In the data rows, 128 means zero.
Here are some points:
[ 97  73  78 109 101  97 185  83  87  92 102 140]
[ 95 191 221 106 102  97 255  83  90  94  88  92]
[ 91  70  52 106 101  94 255  92  73 100  97 143]
[145  68 124 104 100 116 104 207 124 103 151 144]
[143  75  99 108 100 102 127 148 111 137 131 138]
[138 227 133 169 101 132  86 176 144 106 149 123]
[117  93 185 132 174 155  75  99 131  87 123 140]
[133 255 106 105  93 129 111 165 169 124 194  90]
[117  81 169 136 173 163  71 115 153  89 133 138]
[143 255 111 174  96 108 120 155 127 101 145 120]
[100  75  41 106 101  96 255  74  88  95  95 137]
[158 191 114 172 142 108 106 219 128  95 147 124]
[112 255  49 131 182 242  31  79  95 236  93  90]
[ 98 255 202 151 178  98 255  81  84 103 104  93]
[146  77 107 110  94 114 117 149 155  88 157 138]
[ 96 222 216 150  80  94 198  87  78  97  85  89]
[134  81 105 120 173 101 129 130 121 117 145 137]
[114 255  96 154 175  98 151 102  85 246 104 120]
[164  71 119 107 101 122  97 187 158 131 173 140]
[ 93  77  87 106  97 102 158 104  92 135 118 144]
[146  78 135 153  75 148  86 137 179 113 161 139]
[103  85  95 104  99  99 158  90  95 130 105 145]
[111  73 104 105  95 101 142 118  83 255 123 142]
[136  72  95 104 104 102 141 177 102 255 112 143]
[136 249 153 104 100 187  67 102 216 110 154 124]
[157  56  96 174  98 111 124 175 131  98 169  81]
[187  73 114 134 190 124 100 210 213 144 182 142]
[171 236 115 150  78 121 105 224 149 131 171 121]
[140 255 156 103 105 164  66 104 240  95 117 121]
[105 205 204 154  78 195  52 105 141  97 123 121]
[127  82 153 134 177 145  82 139 157 100 147 142]
[110  68  98 106 102 100 128 125  84 211 120 143]
[144 255  87 153  72 150  86 123 185 123 159  91]
[159 204 132 107 103 124  86 177 140 127 140 121]
[124  76  95 106 101 102 140 124  94 255 110 141]
[ 97  56  70 107 104  98 211  78  82  93  87 142]
[116  76 178 150  78 169  67 126 159  90 140 142]
[133  72 183 135 187 163  57 103 157  95 115 139]
[ 98  85  52 106  98 103 255  82  84 103  99 145]
[113  80  61 106 100  91 255  69  84 100 100 140]
[136  62 137 154  80 138  77 168 163 101 147 141]
[142  71 147 106 102 163  68 119 197  95 149 140]
[134  73  95 107  99 109 125 177 125  98 152 140]
[ 98  75  66 103 105  93 255  83  75  93  81 141]
[112  62 255 133  81 222  39 100 117 156 102 141]
[119 255 112 169 133 102 152 144  90 255 128 121]
[104  60  85 107 132  97 165  78  84  98  89 139]
[152  81 140 106  99 143  80 137 187 108 154 139]
[153  79 105 135 175 119 112 172 165 109 174 139]
[102  78 241 135 175 221  42  72 146 143 106 142]
[ 92  74  70 106  99  93 238  68  74  89  86 142]
[126  71 157 136 190 173  60 110 193  85 133 141]
[159  79 141 104  78 133  85 128 182 114 147 140]
[126 224 184 168 138 168  59 126 151  93 128 124]
[133  84 107 153  71 105 132 119 116 120 126 137]
[153 248 117 147  74 131 104 164 178 143 188 125]
[110 244 148 150  79  94 160 111 100 173 107  91]
[112 255  57 105  99  97 255  72  82 104  92 118]
[106 255 224 171 104  95 254  89  85  98  91  92]
[140  62 143 107 106 132  83 226 162 111 175 142]
[ 92  77  54 135 184  99 255  82  86 100 104 144]
[125  68 159 106 100 152  71 130 132  90 131 142]
[115 255 172 132 169 172  67  97 164  84 134 121]
[126 252 150 134 172 144  81 135 159  98 145 121]
[109  79 110 131 169 101 144  95  82 255 107 141]
[134  84  97 132 191 101 137 144 119 230 125 145]
[136 212 125 117  75 113 101 201 126  98 161  92]
[124 255 104 106  96 107 135 145 102 156 138 122]
[101 233 255 174 132 224  40  79 125 154 100 121]
[106  73 100 105  72 101 159  95  80 163  95 140]
[102  75  82 105 100 102 160  97  89 121  95 146]
[134  78 115 106  97 108 126 170 118 103 157 139]
[138  68 168 134 203 154  67 163 152  86 143 141]
[136  54  92 173 101  99 136 120  96 255 114  83]
[170 255 118 170 133 127  94 155 171 129 148 123]
[104  69 207 135 183 211  49 108 138 117 127 142]
[118  75 187 153 179 193  54  92 164  95 113 140]
[130  67 122 136 169 128 101 181 128 134 174 143]
[124  81 152 105  96 148  86 139 154 111 177 142]
[143  66 164 103 108 142  71 141 154 102 125 146]
[102  74  82 151  73 103 171  79  88 122 101 142]
[115  73  91 133 186 102 153 113 105 171 107 142]
[109 255  80 104  96  99 186  67 103 108  98 120]
[ 99 255  86 106  97  96 194  81  82 103  88 122]
[152  78  98 134 180 110 129 187 114 124 153 141]
[ 97 255  92 173  87 100 165  88  77 189 111 120]
[165  84 113 149  73 121 114 166 154 122 154 139]
[148  70 144 105 103 146  74 149 189 108 143 145]
Here are 10 more points, each followed by its number:
[ 97  77 255 105 100 232  40  88 101 183 109 143] 0
[115 179 109 120 105 138  75 185 129  93 144  90] 1
[155  50 151 152  77 133  83 172 159 128 163  83] 2
[121  48 186 121 184 211  50  78 172 109 120  82] 3
[155  75 112 132 177 108 124 129 125 112 140 139] 4
[107  75 201 134 180 215  46  79 146 125 115 143] 5
[158  69 105 134 198 104 115 231 116 112 133 142] 6
[103  53  82 120 187  96 160  94  90 122 102  84] 7
[125 231 161 156 184 163  63 110 168  99 148 121] 8
[130  81 168 150  76 175  64 109 172  91 120 141] 9
Which two of these numbered points are nearest to each point below, looking only along the 3 directions in which the first points spread most? Their numbers follow each, nearest first.
[158  79  99 133 179 111 131 123 134 131 152 138] > 4 6
[ 98  52  57 120 182  96 255  72  80  95  86  81] > 7 4
[107 254 222 107 100 218  47  99 142 132 123 121] > 8 1
[151  75 168 104 103 153  67 102 179  89 133 140] > 9 3
[127 230 184 171 141 178  58 110 163  97 124 121] > 8 1
[170  50 126 174 105 151  73 147 195 106 159  83] > 2 6
[108  93 219 132 169 196  54  87 136 115 114 142] > 0 5
[133  81 158 120 182 147  75 136 143  96 138 140] > 9 2
[159 200 115 104 108 111 109 191 141  97 142 121] > 1 8
[135  52 194 119 193 162  62 106 179  99 139  82] > 3 9
[107 233 255 168 102 226  39  91 128 207  99 122] > 8 1
[140  71 133 105 103 105 115 233 100  91 142 141] > 6 2
[ 95  58  54 151 169 104 255  73  82 101  97  84] > 7 4
[140  72 135 106 101 141  80 155 175 114 180 144] > 2 6
[167  72 118 134 187 140  87 173 189 120 165 140] > 2 6
[141  64 188 134 197 180  52  96 180  98 109 139] > 3 5
[114  55 106 172 126 105 131 120 109 155 128  83] > 4 7
[149 210 114 108  79 114 105 226 131  95 158 120] > 1 8
[105  81 255 147  77 229  39  82 125 175 103 143] > 0 5
[150  77 140 131 200 139  81 194 176 111 155 144] > 2 9
[156  63 147 149  81 142  73 175 158 101 138 143] > 2 6
[109  64  73 117 199  95 197  92  95  98  89 144] > 7 4
[119  88 224 117 174 215  51  63 163 128 114 137] > 0 5
[105  48  77 117 194  93 204  84  88  93  85  84] > 7 4
[117  78 236 105 102 207  44  73 148 135 104 140] > 0 5
[103  59 255 134 183 255  25  83  97 199 100 142] > 5 0
[136  86 174 116 177 158  76 107 164 106 143 139] > 9 3
[103  72 255 105 102 255  29  92 111 165 101 144] > 5 0
[174  70 110 105 101 107 108 177 131  96 151 142] > 6 2
[107  67 219 134  77 215  48  96 146 121 114 140] > 5 3
[173  82 104 103 101 108 118 169 149 110 155 143] > 6 2
[182 203  97 151  82 122  98 208 171 135 160  89] > 1 8
[132  78 126 107 172 111 116 163 127  94 172 139] > 4 6
[155  66 113 104 101 117 102 193 144 116 161 144] > 6 2
[106  73 255 106 104 224  38  85 145 160 104 143] > 5 0
[155  70 122 105  99 117 105 181 135 123 169 142] > 6 2
[151  72 125 108 104 133  82 178 178 101 158 140] > 2 6
[140 201 124 106 103 115 107 255 107 109 169  89] > 1 6
[ 98 229 255 168 103 255  30  84 132 232 109 127] > 8 0
[120  61 212 106 105 191  48  96 162 102 108 139] > 3 5
[150 212 117 150  80 119 102 194 129 102 169 125] > 1 8
[164 208 106 121 189 122  96 201 151 117 156  87] > 1 8
[121  73 215 116 186 184  51  83 158 101 114 143] > 5 0
[117 225 168 172 101 176  61 107 178  91 131 123] > 8 1
[114  86  96 136 175 106 139 131 106 233 125 140] > 4 7
[128  65 199 134 206 225  39 109 171 167 112 145] > 3 5
[129  75 189 122 177 165  62  93 171  87 125 135] > 3 5
[108  73 194 108 104 204  48  95 166 107 117 142] > 3 5
[101  77 244 106  98 218  41  88 139 141 109 148] > 5 0
[ 97  65  69 109  98  95 215  71  84  91  96 139] > 7 4
[111 234 182 170 138 187  55 130 156 103 122 128] > 8 1
[113  65 236 136 192 229  41  91 165 171 110 139] > 5 3
[144  74 162 151  76 155  72 106 190  98 146 137] > 9 2
[151 201 120 171 149 120  90 244 145 123 166 126] > 1 8
[118  71 191 134 188 180  53 113 151  97 124 145] > 3 5
[105  75  86 130 182  93 188  85  81 115 103 144] > 7 4
[ 92  63  70 135 188  98 202  77  70  93  86 146] > 7 4
[108  59 255 107 109 217  38 114 121 187 107 140] > 3 5
[154  63 107 105 107 103 117 181 127 105 149 141] > 6 4
[ 98  68 255 105 104 242  35 101 109 208 100 145] > 5 0
[102  77 223 107  97 219  46  89 146 139 116 141] > 5 0
[156  72  99 148 135 108 125 143 135 119 141 142] > 4 6
[102 255 191 106  91 210  53  70 166 104 112 124] > 8 1
[101  72 255 104  75 237  39  96 118 200 106 146] > 5 0
[115 255 200 171 131 185  55  93 147  93 107 120] > 8 1
[159  85 104 103  98 111 122 174 123 115 165 145] > 6 4
[100  64  66 136 195  97 227  95  79  96  91 142] > 7 4
[106  65 230 154  77 228  38  99 135 198 101 141] > 5 3
[115  62 188 105 104 196  46 103 147 107 114 145] > 3 9
[114  85 250 132 183 195  47  86 140 116 106 141] > 0 5
[115  71 216 151  80 190  51  99 162 102 108 139] > 5 0
[109  80 210 148  72 176  60  88 133  95 122 141] > 0 5
[ 93  69  70 122 180  97 205  87  81  89 101 139] > 7 4
[126  64 172 153  76 163  61 128 150  87 136 141] > 9 3
[155  74 100 104 102 102 129 138 122 124 133 140] > 4 6
[172 210  99 121 195 114 115 227 181  99 187  88] > 1 8
[108 247 211 150  75 181  56  95 130  94 116 123] > 8 1
[162  77 102 107 101 117 111 181 162  99 147 137] > 6 2
[130  70 164 109 101 178  64 112 167  97 145 136] > 9 3
[173  47 122 118  81 114 102 212 130 115 162  83] > 6 2
[117  76 155 121 171 160  75 128 157  89 145 140] > 9 3
[144  71 123 133 188 136  98 181 177 132 195 141] > 2 6
[127  74 112 105 100 103 128 162 104 143 126 143] > 4 6
[ 97  63  50 108 186  97 255  94  81  92  97 141] > 7 4
[148 216 134 151  79 123  98 216 126 125 163 120] > 1 8
[125  68 178 108 101 185  52  79 151  94 107 137] > 3 5
[122 255 172 171  98 164  66 106 166  93 145 123] > 8 1
[114  77 199 106  98 211  48  77 152 124 115 141] > 5 0
[134 204  90 118 182 135  85 147 163 112 177  90] > 1 8
[107  76 243 105 100 209  44  74 136 132 104 141] > 0 5
[138  73 151 108 104 176  67 122 178  92 127 136] > 9 2
[140  77 102 106  98 101 126 103 120 229 108 139] > 4 7
[140 203 137 106 105 130  89 177 148 105 153 119] > 1 8
[152  70 126 105 106 109 104 230 121  91 135 142] > 6 2
[103  81 184 151  75 175  63 115 137  88 130 143] > 9 0
[115  79 219 106  99 179  56 103 124  96 110 139] > 0 5
[105 242 255 133 187 214  41  83 117 146 102 121] > 8 0
[149  82 133 106  96 125  97 131 135 129 152 139] > 4 2
[117  72 194 106 104 191  53  83 176 102 124 142] > 3 5
[156  71 111 106 105 112 111 247 127  94 168 143] > 6 2
[128  79 104 150 133 107 127 173 110 117 128 146] > 4 6
[151  82 140 130 192 143  84 177 146 134 151 147] > 2 6
[124  71 112 133 183  97 128 161  88 206 127 142] > 4 6
[105  71  65 133 199  97 231  98  97 102  93 145] > 7 4
[149  57 155 168 133 151  77 102 192 104 149  82] > 9 2
[128  68 178 151  79 171  60 125 165  92 135 142] > 9 3
[107  77  55 132 196  94 255  85  99  92  91 142] > 7 4
[105  64  79 106 106  94 197  89  76  92  85 139] > 7 4
[127  65 171 134  78 159  62 111 154  85 125 142] > 9 3
[134  69 157 134 189 147  75 136 163  95 133 138] > 9 3
[161  67 113 104 103 114 108 197 155 100 153 142] > 6 2
[133  75 166 105 104 159  69 138 166  88 129 140] > 9 2
[158  63 137 153  80 126  80 166 165 110 156 141] > 2 6
[139  54 195 168 142 167  60  99 170  92 127  83] > 3 9
[122 244 160 173 136 164  68 124 190  87 146 123] > 8 1
[164  66 105 104 104 107 113 174 129 102 141 142] > 6 4
[116  79 255 103 105 255  30  82 162 242  98 142] > 5 0
[115  77 255 107 107 248  30  82 142 197  96 141] > 5 0
[153 218 126 107 100 128  93 189 164 144 172 123] > 1 8
[ 93  79  72 119 174  96 214  73  86  91  94 145] > 7 4
[106  72 255 149  79 206  39  73 143 133 105 143] > 0 5
[139  74 155 109 107 166  63 132 197  88 129 139] > 9 2
[176 229 124 107 105 121  90 210 150 144 156 122] > 1 8
[138 255 153 105  94 155  75  86 182  89 133 120] > 8 1
[135  92 156 132 179 151  84 136 148 106 157 139] > 9 2
[167  79 123 105  99 136  88 132 211 123 167 141] > 2 6
[ 94 227 255 173 133 198  46  82 124 102 115 123] > 8 0
[105  71  54 132 195  93 255  81  93  91  83 145] > 7 4
[119 255 170 170  91 151  82 101 150 101 161 121] > 8 1
[ 96  79 255 106 132 237  39  81 132 182 109 144] > 0 5
[148  72 144 149  81 141  79 184 142 103 144 141] > 2 6
